Rotation paths and how fast each direction turns (degrees per step):
Each turn is a multiple of 5 degrees from 10 to 175, or 0.
Each row of a path follows its step; steps can be skipped.
path 1
step 0: 7; -2; -6; 7; 7; -3; -10; -13; -1; -1; 3; -13; -2; -1; -5; 6; 7; -12; -1; 1; 5; 2; 7; -3; 2; 22; -2; 6; -7; 4; -7; -17; -2; -6; 6; 1; -4; 7; -10; -15; 11; -14; -4; 8; -1; 3; -5; 2; -4; 2; 3; 4; -6; -4; -4; 1; 11; 2; -10; 7; 1; -3; -2; 10; 4; 3; 20; -21; -6; -8; 8; 6; -10; -2; 8; 1; -1; -11; 10; -8
step 6: -1; -6; -14; 10; 0; 10; -6; 12; 7; -1; 11; -12; -1; 0; -1; 6; 13; -6; -6; -3; 8; -4; 9; -2; 2; 9; 2; 10; 3; -3; 3; -10; -10; 6; 3; 4; -2; -2; -9; 17; -15; 11; -11; -5; -7; -15; -3; 6; 3; 10; 2; 11; 2; -5; 2; 8; 5; 1; -4; 14; -2; -6; -1; 7; 11; -8; 5; -5; -17; 6; 0; 5; -3; -7; 4; -3; -13; 14; 7; -8
step 8: 5; -4; -14; -5; -1; 5; 5; -3; 1; -9; 3; -2; 1; -9; 5; -6; 1; 3; 20; -7; -5; -1; 2; 2; -1; 11; 10; 9; -5; -4; -11; -7; -6; -1; 5; 25; 7; -5; -10; -7; 3; -5; -13; 2; 5; -15; -1; 1; 7; 10; 9; 0; -8; -10; -9; -11; -4; -5; -3; 3; -12; 3; 6; 0; 9; -6; 12; -5; -14; 13; 9; -2; -2; -4; 2; -12; 1; 15; 1; -2
step 11: 10; -4; 6; 6; 1; 4; 3; -1; -1; -12; 5; -1; -8; -5; -3; 10; -9; -17; 0; 5; 13; 6; 5; -6; 7; 8; 7; -1; 5; -18; -6; -13; 3; 3; -4; 1; 12; -3; -11; -2; 2; 6; 3; 9; -13; 5; -10; 23; 0; -5; -4; -8; 2; 7; -4; -2; -9; -12; -4; 10; -6; -15; -2; 1; -4; 8; 8; 0; 4; -8; 0; 6; 0; -11; -1; 10; -12; -9; 7; -11
step 13: 2; 2; -15; 7; -5; 0; -8; 11; 5; 3; 1; -2; 0; 0; -1; 2; -8; 1; 15; 6; 9; -2; 7; -2; 9; 20; 7; 5; -7; -5; -5; -16; -3; -1; 18; -3; 10; -7; 5; -2; -15; 0; 1; 1; -1; -10; -13; 10; 7; -9; 1; 8; 6; 7; 16; -3; 1; -11; -11; 0; -6; -10; -1; 12; -15; -1; -3; -7; -1; 3; 2; 5; 0; -6; -3; 6; 12; -7; 1; -11
step 14: -6; 11; 5; 19; 11; -14; -5; -1; 2; -22; 1; 3; -3; -4; -3; 4; 14; 13; -5; -3; -3; -6; -5; 10; -8; 5; 4; 10; 2; -3; 1; 8; -3; -11; -1; 6; 3; -8; 0; -2; -2; 1; 4; 7; 5; -5; 0; -10; 1; 0; -3; -1; -8; 0; 3; 1; 6; -7; 2; 3; -11; 1; -13; 14; 14; 4; 15; 1; -16; -3; 11; 6; -1; -20; 3; 1; -7; 12; 2; -7
step 16: 7; -10; 0; 2; -6; 4; -19; 0; 4; -14; -3; 8; 8; 2; 10; -7; 1; 11; -5; 3; -5; 13; -1; -1; -7; 8; 3; 3; -3; -7; -2; -2; -5; -5; 8; 9; 4; -4; -10; -11; 2; 11; -5; 2; -7; -2; 1; -6; -7; -6; -11; 1; 0; -12; -12; -6; -9; -12; 7; 10; 3; -3; -18; 3; 10; -3; 5; -11; -11; -9; -4; 13; 7; -11; 22; -3; -4; -1; 1; 3
step 21: 13; 8; 3; -1; 2; 5; -4; 10; 0; -4; -12; 4; 12; -11; 1; 12; 4; 0; -2; -9; 6; -10; -11; -7; 13; 8; -3; 11; 1; 1; -15; 4; -7; 5; 13; 10; 2; -2; 2; 10; 4; -1; 8; 8; -2; 6; -16; 8; 1; 3; -7; -6; 0; -3; 1; 0; 5; -2; 9; 4; -13; 1; -9; 6; 7; -6; 0; -21; -14; 7; 3; -6; 3; -17; -6; -4; 3; -4; -4; -12
Speeds:
-1; 1; 2; 2; 0; -1; -1; -1; -1; -2; 2; 2; -1; 3; 1; -3; 2; 0; 1; 1; 0; 1; 1; -1; -2; -5; -2; 1; 3; -1; 3; 0; -3; 2; 0; 0; 1; 0; -3; 1; 0; 3; 1; 1; 2; 0; -1; 1; -2; 1; -3; 1; 0; 2; 0; 5; 2; 2; -2; 2; -1; 0; 3; -1; -2; 2; 0; -1; -1; 1; -1; -1; -1; 0; 1; 2; -2; -1; 4; 0 -> 80
2; -2; -1; 2; 1; 1; -1; -2; 1; -2; 0; -2; -3; 1; -1; 1; -1; 2; 0; -3; -2; -2; 3; -2; 1; -1; 1; -2; 2; 1; -1; -3; 0; -2; 2; 3; 0; 1; -2; 1; 0; 0; -3; 1; -2; -2; 4; 0; 0; -2; 1; 1; -2; 1; -1; 3; 2; -3; 1; -1; -3; -1; 0; 1; -2; 0; -3; 1; 2; -1; 0; -3; -1; -1; 0; 1; -2; 2; 0; 1 -> 10
2; -3; -2; 2; -4; 2; 1; 1; 1; 0; -1; -1; -1; -2; 0; 0; 2; -1; 1; 1; 0; 4; 2; 2; 0; 1; 3; 1; -2; 3; 0; 1; -2; 2; 1; 2; -1; 0; 1; 1; -1; 2; 2; 0; 2; -1; -1; 4; -1; 0; -2; 1; -1; -3; -2; -2; -2; 1; 1; -1; -4; -3; 1; -1; -3; -2; 0; 2; 0; 1; 1; -1; -2; -2; 1; 0; 0; -3; -1; 1 -> 145
-1; 0; -2; 1; 1; 1; 1; -4; -1; 0; 0; -2; 0; -1; -2; 2; 0; 0; 1; -1; 0; 1; -1; 1; -4; -1; -3; -2; 1; -1; 0; 1; 0; -1; 0; -1; 2; 2; -1; -1; -1; 0; -3; 0; 0; 1; -2; 1; 3; -4; 1; 3; 3; -1; 0; -2; 1; 4; 3; 1; 0; -3; 0; 3; -4; -1; 0; 1; -3; 1; 1; 2; -3; 1; -2; 1; 1; 2; 0; -1 -> 60
2; -1; 1; 4; 0; 0; -4; 1; 1; -3; 2; -1; -1; 2; 0; 2; 1; 1; -3; 0; -2; 2; -2; -2; 0; 1; -1; -2; 0; -5; -1; 0; 0; -1; 0; 1; -3; -2; 3; 3; 1; -1; 1; 2; -1; 1; -2; 0; -2; 0; 2; 0; 4; -2; 1; -2; -1; 0; -1; 0; 1; -3; 2; -1; -1; 1; 2; -1; 0; -3; -3; 0; 2; 0; -1; 0; 1; -1; 1; 4 -> 155
path 2
step 1: 8; -3; -12; -2; 4; 8; 3; -13; 3; -2; -4; -7; 1; 1; -1; 4; -1; 7; 10; -4; -6; 12; -9; 5; -5; 2; -16; 1; 4; -1; -12; 0; -2; -7; 5; -14; 4; 0; -1; -11; 7; -4; -8; -10; 6; 12; 1; 1; -8; -14; 0; 11; 4; 7; -7; 8; -5; 5; 4; 8; 1; 9; -12; 10; 5; 5; 10; -13; -2; 8; 8; -3; -3; 0; 10; 6; 12; -3; 2; -4
step 4: 1; 1; 3; 0; 6; 9; 11; -16; -8; -3; -13; 10; 8; 5; -2; -3; -8; 6; 2; -4; -2; 14; -8; -6; -8; 7; -3; 7; -4; -5; 8; -3; 1; -15; 3; -10; 6; 0; -6; -3; 4; -3; 3; -8; -14; -7; -1; -9; 7; 1; -7; -8; -3; 5; -5; 4; 4; -3; 5; 8; -4; -1; -11; 3; 2; 4; 7; -14; -1; 7; -24; -2; -10; -3; 3; 10; -8; -1; 3; -1
step 12: 10; -9; -3; 4; 11; 1; 0; 3; 5; -8; 6; 5; -5; -13; 4; 4; 4; 3; 0; -9; 1; 5; 5; -3; 1; -3; 3; 11; 2; -16; 7; 6; 10; 0; 8; 4; -9; 8; -2; 2; 3; 0; 2; 5; -14; -2; 3; -7; -11; -16; -20; -1; 4; -3; 2; -1; 14; -15; -1; -13; 6; 9; -3; -4; 8; -1; -2; -12; 4; 0; 0; 0; 11; 4; -7; -4; 5; -2; 7; -2
step 13: -11; -10; -6; 17; 13; -6; 5; 0; -1; -2; 4; -8; -2; 3; -7; 1; -4; -5; 11; -8; 1; 0; -3; -4; 0; 0; -3; 0; -11; 6; -12; 3; -12; 3; 6; 1; -2; 2; -2; -7; 5; -12; -1; 3; 2; 1; -4; 1; 14; -3; -11; -4; -1; 5; -7; -6; -7; 1; 3; 0; -12; -11; 2; 13; -6; 3; 5; -8; -4; 0; 2; 1; 11; 0; 10; 0; 12; -10; 23; 1
step 19: 9; -5; -3; 15; 13; 11; 1; 4; 1; 4; -2; -1; 3; 11; -1; -9; 5; -6; -6; 0; -1; 10; -3; 6; -2; -9; -10; 12; 3; 3; -2; -3; 15; 8; -5; -11; -5; -5; 3; 1; 10; 3; 5; -5; -6; -3; 4; 9; 7; 10; -3; -13; 8; -6; -9; -5; 5; 18; 2; 12; -2; -9; -8; 4; 6; -1; 3; -3; 8; 7; -1; -10; -6; -5; -7; -1; -10; 4; 10; -6
step 20: -5; -6; 1; -2; 3; -2; 1; 2; 6; 10; -2; 10; 4; -3; -1; -14; 11; -20; 8; 0; -3; -5; 14; 5; 6; -3; 3; 1; -6; 12; -1; -5; 1; -6; 11; -9; -12; -1; -4; -6; 5; -4; -8; -15; 7; -9; 2; -4; -11; -2; 0; 6; 7; 4; 1; -11; 9; 0; 4; -4; -3; 12; -6; 4; 4; 15; -11; -3; 2; 5; -1; 0; 4; -9; -5; 0; 8; 2; -15; 10
step 21: 10; 2; -11; 6; 3; 10; 7; -6; -2; -2; 12; -2; 17; -3; 5; -5; -6; 8; 4; 3; 7; 4; -1; 2; -1; 10; -13; -11; 3; -12; 2; -4; -2; -13; 3; 0; -3; 13; -7; -6; -4; 4; -7; 1; -1; 6; -4; 5; -7; 2; -11; -1; -8; 3; -4; 1; 1; 5; 4; 4; 1; -2; -12; 4; -6; 9; 14; -5; -1; 4; -21; 1; 2; -11; 7; -4; 8; 9; -6; 9
step 23: -7; -7; 8; 1; 8; -1; -6; 3; 3; -4; 2; 6; -3; -4; -12; -7; 1; 7; 1; 5; -17; -2; -3; 1; -1; -11; 3; -4; -6; 6; -5; -12; 7; -17; 21; 5; 8; -8; -15; -7; 0; -5; 9; 7; -3; 3; -7; 1; -1; -1; 8; -3; 0; 20; 7; -5; 6; 2; 7; 4; -4; 6; -10; 5; -6; -4; -2; 3; 4; 3; 0; 7; 11; -10; -8; -2; 7; 1; -2; 1
Speeds:
1; 3; 1; -1; -2; -3; 0; -2; 0; 3; 1; -2; 0; 2; -2; 2; 0; 2; -1; 1; -1; 3; 3; 1; -1; -1; -5; 1; -2; 1; -2; 0; 0; 5; 1; 0; 2; 2; -1; -2; -3; -1; 0; 1; 0; 1; 0; 0; 0; 0; 1; 2; 1; 1; -1; -1; -1; -1; 2; 1; 0; -2; -2; -2; -1; 0; -1; -1; -4; 2; -1; 2; 3; -1; 1; -1; 0; 2; -5; 1 -> 55
-3; -1; 2; 2; -1; -1; 0; -1; -2; -2; 1; 3; 1; 2; 3; 0; 0; 1; 2; -2; 2; 3; -1; 1; -2; 2; -1; 1; 0; -3; -2; -2; 2; -2; 0; 2; -2; -2; -2; 2; -2; 1; 2; -1; 0; -1; -2; 1; -1; 2; 0; 1; -3; 1; -4; -3; 2; 1; 1; 0; 2; 2; -1; 0; -1; -1; -1; 3; -4; -2; 3; -1; 1; 0; -1; -2; -1; 0; -1; -1 -> 155
1; -2; 3; 1; 2; 1; -3; 0; -1; -1; -1; 2; 3; 0; -2; 4; -1; 1; 1; 2; 2; 2; 3; 2; 0; 1; 0; -3; 3; 0; -3; 0; 3; -1; 1; 3; -3; 1; 1; -2; -1; 1; 0; 0; -1; 0; 1; -2; -1; -2; 1; -5; 1; 1; 1; 2; 0; 0; 0; 0; -3; 0; -1; -2; -3; -3; -1; 0; 2; 2; -2; -1; -1; 1; 0; 1; -1; -2; -1; -2 -> 170
-3; 0; 0; 1; -3; 2; -3; 2; 0; 1; 3; -1; 1; 1; 1; -1; 0; -3; -2; 1; 0; -4; 1; -4; 2; -2; -1; 1; -1; 0; 2; 0; 1; -1; 2; -1; -1; 0; -4; -2; -1; 2; 1; 0; -3; 1; 0; 0; -2; 3; 0; -2; 1; 0; 0; 4; -1; 3; 3; 1; -1; 2; -2; -1; -1; 1; 2; 1; -1; -3; -2; -1; 0; 0; -1; 3; 1; 1; -2; -1 -> 25
1; -1; -2; -1; -1; -2; -1; 3; -3; -2; 2; -1; -1; -1; -2; -2; -1; 2; 0; -2; -1; -2; -1; 3; -3; -2; 3; -1; -2; 0; 2; -1; 0; 0; 1; 0; -1; 2; -3; 1; 1; 2; -2; 1; -1; -2; 0; 1; -6; 0; -3; 2; 1; 3; 1; 1; 0; -1; 1; 0; 1; 1; 0; 1; 1; -3; -2; 0; 1; 0; -1; -1; 0; 0; 2; 1; -1; -3; -4; 0 -> 125
-1; 1; 5; -1; 2; 0; 0; 1; -2; 1; 3; 0; -3; -4; 3; 0; -2; -1; 0; -2; 1; 4; -1; -1; 1; 0; 1; 1; -1; 2; 2; 0; 1; 1; 4; -2; 1; 0; 0; 5; 0; -1; -2; 0; 0; 1; -1; -1; -3; 0; 3; -1; 1; 0; 1; 0; 1; 0; 1; 3; -1; -2; 0; 1; 1; 0; -2; 1; 1; 1; -2; -2; -1; 1; 0; -1; 2; 4; 2; 0 -> 90
1; 2; -2; -2; 0; -1; 5; 0; -1; 3; -1; -1; 1; 3; 0; 2; 0; 1; -1; 0; -1; 4; 1; 1; 3; 1; 2; 0; 0; -1; 3; -1; 4; -2; -3; -1; -1; -1; -2; 3; -2; 1; 2; -1; -2; 1; 3; 4; 0; 0; 0; -3; 4; 2; -1; 0; 0; 1; -1; -2; 1; 0; 1; 0; 1; 1; 2; -2; 1; -2; -1; 0; 0; 1; 1; -1; 0; -1; 0; -2 -> 145
